50 stands for zero in the data rows.
Here are some points, one per row:
[65 57 49 60 32 23 28 47 55 63 74 53 41 61 67 42 42 62 44 56 44 42 47 70 76 26 58 61 90 53 49 63 19 53 57 45 75 51 75
 52 50 56 50 53 54 45 50 44]
[51 60 36 46 67 87 50 11 45 41 64 43 46 46 97 50 41 63 48 44 40 42 69 59 53 45 24 58 66 49 38 71 57 40 42 33 52 37 41
 72 54 67 66 46 51 46 36 67]
[54 77 47 58 47 68 72 40 55 75 59 56 59 43 55 54 58 54 40 54 29 55 35 54 52 52 53 52 39 31 49 20 53 76 42 59 52 40 41
 58 70 19 27 68 41 51 53 66]
[49 51 37 38 48 52 32 46 56 50 37 62 22 60 38 32 44 61 40 51 50 72 61 50 60 49 41 44 34 33 73 40 37 47 57 20 39 59 55
 33 55 28 78 40 50 81 49 88]
[26 37 46 54 61 54 39 47 49 53 43 50 58 62 67 55 38 61 34 40 37 49 19 57 45 40 59 42 47 53 30 54 51 47 36 48 41 32 34
 34 31 49 75 79 61 48 93 44]
[41 70 57 59 44 43 47 53 74 38 41 69 52 60 38 40 36 66 73 48 48 55 51 75 29 50 44 48 46 50 86 56 77 35 59 53 48 48 35
 54 66 68 28 28 53 41 65 67]
[61 47 47 49 54 37 76 42 45 45 60 50 49 49 46 59 72 44 47 53 40 55 71 51 32 48 57 63 56 27 55 82 56 35 68 60 5 52 56
 53 35 29 43 64 58 55 67 43]
[50 42 42 24 64 65 41 60 53 69 22 71 56 27 60 29 64 44 63 29 47 52 64 54 44 55 66 41 67 66 50 70 48 68 70 59 48 48 45
 41 56 40 27 57 54 32 45 47]
[67 64 51 49 51 55 60 47 53 42 55 52 51 56 58 63 71 50 91 41 32 71 51 58 49 81 62 30 36 48 58 68 34 55 35 55 79 76 32
 56 51 23 62 42 39 53 63 32]
[66 63 42 57 64 32 53 58 40 73 28 21 52 37 69 36 34 68 56 51 47 38 62 46 73 53 38 29 39 54 35 45 33 37 56 60 30 71 53
 62 65 58 52 71 65 31 61 67]
[33 50 46 66 44 44 57 52 31 46 41 49 56 37 67 30 51 48 51 41 48 52 49 51 49 37 32 90 18 59 50 39 45 64 55 54 70 66 50
 38 27 46 45 19 48 33 44 44]
[50 71 53 49 49 64 33 61 49 51 88 26 51 62 37 46 33 40 50 55 31 28 64 38 47 51 55 55 38 41 56 67 68 54 67 52 67 47 26
 30 51 37 43 50 61 56 37 35]
[56 44 49 70 77 45 38 57 47 31 46 69 65 41 42 40 40 32 44 37 24 80 66 59 55 47 50 42 51 50 28 49 78 43 40 66 67 26 63
 53 53 49 68 65 37 47 31 48]
[64 42 57 66 40 30 50 50 82 51 30 57 43 57 42 60 55 43 59 31 79 15 71 53 50 68 48 55 46 40 8 50 64 41 46 16 49 58 46
 46 54 37 41 41 52 44 49 46]
[63 58 27 54 52 42 49 54 4 59 51 78 66 47 41 41 43 26 46 59 76 30 27 47 33 57 44 59 44 40 60 68 44 29 49 50 46 35 33
 37 65 66 50 42 26 82 47 53]
[29 49 42 51 61 66 25 51 68 32 47 29 86 80 52 36 66 64 51 64 60 51 46 24 61 62 38 78 70 51 36 60 50 65 37 67 53 51 47
 66 45 39 43 76 36 60 68 64]
[58 46 36 35 55 53 59 25 58 17 42 58 26 71 59 38 41 54 25 42 59 44 29 35 52 57 56 41 37 47 36 51 17 41 56 76 48 46 54
 48 43 66 32 58 79 50 36 57]
[50 49 50 38 36 39 50 77 54 57 69 62 37 57 44 51 22 33 40 57 50 68 33 38 29 71 42 70 62 46 51 46 39 67 16 25 31 57 62
 61 56 47 46 35 67 24 43 43]
[51 50 40 79 43 42 42 43 49 68 49 39 29 42 34 40 54 51 36 68 38 51 62 40 27 73 61 34 56 83 63 43 51 47 24 35 47 55 62
 55 39 51 31 46 28 60 47 37]
[44 31 52 45 45 84 59 67 63 53 41 35 47 29 35 40 53 64 54 67 40 40 41 46 67 49 69 53 44 55 38 63 19 20 51 34 57 27 73
 66 52 59 51 54 61 47 54 52]
[15 98 51 53 56 60 58 42 56 54 70 36 65 42 50 46 56 50 32 43 91 58 50 43 45 47 58 42 55 63 52 63 34 19 48 41 59 53 46
 70 43 41 66 65 46 44 34 47]
[30 25 48 33 36 28 42 48 65 56 64 57 45 48 51 62 65 40 42 49 43 55 44 35 52 73 57 62 44 44 61 38 62 11 40 60 55 44 41
 35 79 44 46 44 47 24 44 59]
[52 29 72 44 65 43 57 63 66 48 65 69 72 63 69 50 27 62 43 44 46 28 54 30 49 40 36 29 29 69 65 40 39 62 83 52 25 36 64
 71 47 46 47 47 35 53 45 45]
[48 39 73 57 30 50 53 51 46 62 55 52 58 33 44 69 55 61 83 42 44 43 46 52 47 59 42 49 70 61 48 44 35 56 33 68 42 47 48
 26 19 47 59 45 62 73 21 76]
[73 20 59 84 57 49 67 45 57 54 35 60 34 42 42 44 50 51 60 65 62 64 49 31 62 36 50 58 63 48 96 50 65 55 63 50 55 61 26
 37 47 49 56 67 49 28 39 34]
[52 47 90 48 51 56 21 51 40 41 45 37 48 51 61 37 56 50 46 61 58 38 55 53 15 79 56 42 38 8 65 30 32 57 45 49 53 56 63
 56 51 65 50 58 41 46 57 48]
[66 44 58 45 30 51 40 56 53 44 54 54 56 52 41 54 69 42 42 56 46 49 48 48 33 0 43 38 22 65 43 55 50 59 20 56 52 76 47
 47 54 50 41 57 47 54 48 59]
[50 53 41 38 61 43 39 57 51 64 49 86 59 47 55 64 60 69 68 76 61 58 50 51 44 55 26 46 25 47 55 37 65 48 51 44 51 46 75
 37 45 60 41 47 60 57 31 10]
[46 26 35 64 53 44 56 85 47 58 61 43 40 27 40 81 37 56 43 34 61 74 43 73 55 64 62 47 44 53 45 76 70 59 70 48 58 81 48
 34 48 67 43 49 49 54 46 64]
[55 23 42 39 26 48 69 52 29 68 61 23 56 99 42 33 53 52 63 17 60 55 55 73 42 43 44 56 52 63 55 29 52 50 39 56 38 43 66
 49 58 61 52 51 42 47 24 34]
[43 71 45 55 0 57 50 32 47 33 23 56 58 39 48 65 50 33 34 52 37 62 40 42 45 75 39 45 48 42 45 70 72 61 77 47 53 41 63
 52 64 53 64 53 43 51 57 49]
[74 55 47 52 55 64 45 48 52 54 62 64 38 37 46 76 54 51 47 56 77 44 79 50 38 46 44 57 49 63 44 41 25 72 51 77 50 29 51
 28 87 47 86 38 55 44 88 55]
[60 57 33 38 48 49 54 40 54 49 67 68 64 45 38 56 54 45 63 41 37 49 60 32 56 44 84 44 48 45 43 43 75 65 51 51 59 59 46
 45 17 66 75 47 32 31 62 53]
[62 46 62 50 58 42 45 40 33 60 46 55 40 59 15 61 76 44 33 51 54 50 44 59 75 62 19 28 39 43 55 55 48 64 48 33 46 36 51
 50 34 60 29 28 58 26 47 56]
[43 53 65 44 51 54 68 56 67 74 41 40 54 38 43 53 31 18 53 49 49 63 69 45 70 46 45 62 55 39 60 56 62 50 38 61 77 60 40
 74 33 64 54 48 65 80 58 37]
[53 44 70 39 50 57 33 46 43 49 65 61 38 36 46 27 65 62 48 53 58 46 34 67 67 50 63 47 53 55 37 33 66 64 60 57 15 81 34
 85 56 40 55 38 68 62 42 30]
[49 54 40 41 63 51 42 45 40 47 28 40 43 65 47 82 46 32 46 61 39 45 40 61 32 34 42 62 72 58 39 19 33 19 92 48 59 46 33
 74 37 58 58 47 43 61 51 49]
[33 47 45 52 42 46 43 34 15 50 44 48 55 48 39 71 20 61 64 42 63 61 72 57 57 27 83 60 54 38 61 54 52 69 28 60 56 51 49
 64 48 33 34 48 47 53 52 41]
[51 28 60 33 53 27 76 51 37 34 52 35 58 38 45 35 49 67 43 41 46 42 32 35 37 49 30 35 70 46 45 29 58 56 54 34 90 48 61
 47 64 36 35 33 55 70 64 56]
[43 77 58 59 79 52 48 59 69 49 41 14 11 48 70 53 56 47 71 28 61 61 16 23 61 39 53 54 55 51 39 58 64 48 56 44 31 26 67
 53 49 56 51 56 47 54 47 55]
[44 59 61 49 50 66 55 52 46 13 61 52 61 54 60 49 49 40 52 51 43 54 72 61 86 43 46 43 63 61 49 12 40 33 53 46 25 57 42
 13 52 71 24 53 41 48 60 29]
[28 48 37 40 69 36 80 61 58 29 27 23 55 63 59 47 66 36 33 99 42 16 30 75 54 58 81 47 64 61 48 60 60 60 34 49 47 43 57
 38 50 54 75 49 47 53 44 68]
Along one direction, these points spread out more than along any other. For each point below, how far along it does it lie, from 0 to 99? The average is 50, and the first point in the table lies past the average. One standard deviation of the points above along it is 16.
[55 23 42 39 26 48 69 52 29 68 61 23 56 99 42 33 53 52 63 17 60 55 55 73 42 43 44 56 52 63 55 29 52 50 39 56 38 43 66
 49 58 61 52 51 42 47 24 34] 40
[50 71 53 49 49 64 33 61 49 51 88 26 51 62 37 46 33 40 50 55 31 28 64 38 47 51 55 55 38 41 56 67 68 54 67 52 67 47 26
 30 51 37 43 50 61 56 37 35] 45
[44 31 52 45 45 84 59 67 63 53 41 35 47 29 35 40 53 64 54 67 40 40 41 46 67 49 69 53 44 55 38 63 19 20 51 34 57 27 73
 66 52 59 51 54 61 47 54 52] 74
[15 98 51 53 56 60 58 42 56 54 70 36 65 42 50 46 56 50 32 43 91 58 50 43 45 47 58 42 55 63 52 63 34 19 48 41 59 53 46
 70 43 41 66 65 46 44 34 47] 75
[61 47 47 49 54 37 76 42 45 45 60 50 49 49 46 59 72 44 47 53 40 55 71 51 32 48 57 63 56 27 55 82 56 35 68 60 5 52 56
 53 35 29 43 64 58 55 67 43] 49
[51 60 36 46 67 87 50 11 45 41 64 43 46 46 97 50 41 63 48 44 40 42 69 59 53 45 24 58 66 49 38 71 57 40 42 33 52 37 41
 72 54 67 66 46 51 46 36 67] 82
[65 57 49 60 32 23 28 47 55 63 74 53 41 61 67 42 42 62 44 56 44 42 47 70 76 26 58 61 90 53 49 63 19 53 57 45 75 51 75
 52 50 56 50 53 54 45 50 44] 59
[51 50 40 79 43 42 42 43 49 68 49 39 29 42 34 40 54 51 36 68 38 51 62 40 27 73 61 34 56 83 63 43 51 47 24 35 47 55 62
 55 39 51 31 46 28 60 47 37] 38
[56 44 49 70 77 45 38 57 47 31 46 69 65 41 42 40 40 32 44 37 24 80 66 59 55 47 50 42 51 50 28 49 78 43 40 66 67 26 63
 53 53 49 68 65 37 47 31 48] 49
[29 49 42 51 61 66 25 51 68 32 47 29 86 80 52 36 66 64 51 64 60 51 46 24 61 62 38 78 70 51 36 60 50 65 37 67 53 51 47
 66 45 39 43 76 36 60 68 64] 81
[74 55 47 52 55 64 45 48 52 54 62 64 38 37 46 76 54 51 47 56 77 44 79 50 38 46 44 57 49 63 44 41 25 72 51 77 50 29 51
 28 87 47 86 38 55 44 88 55] 46
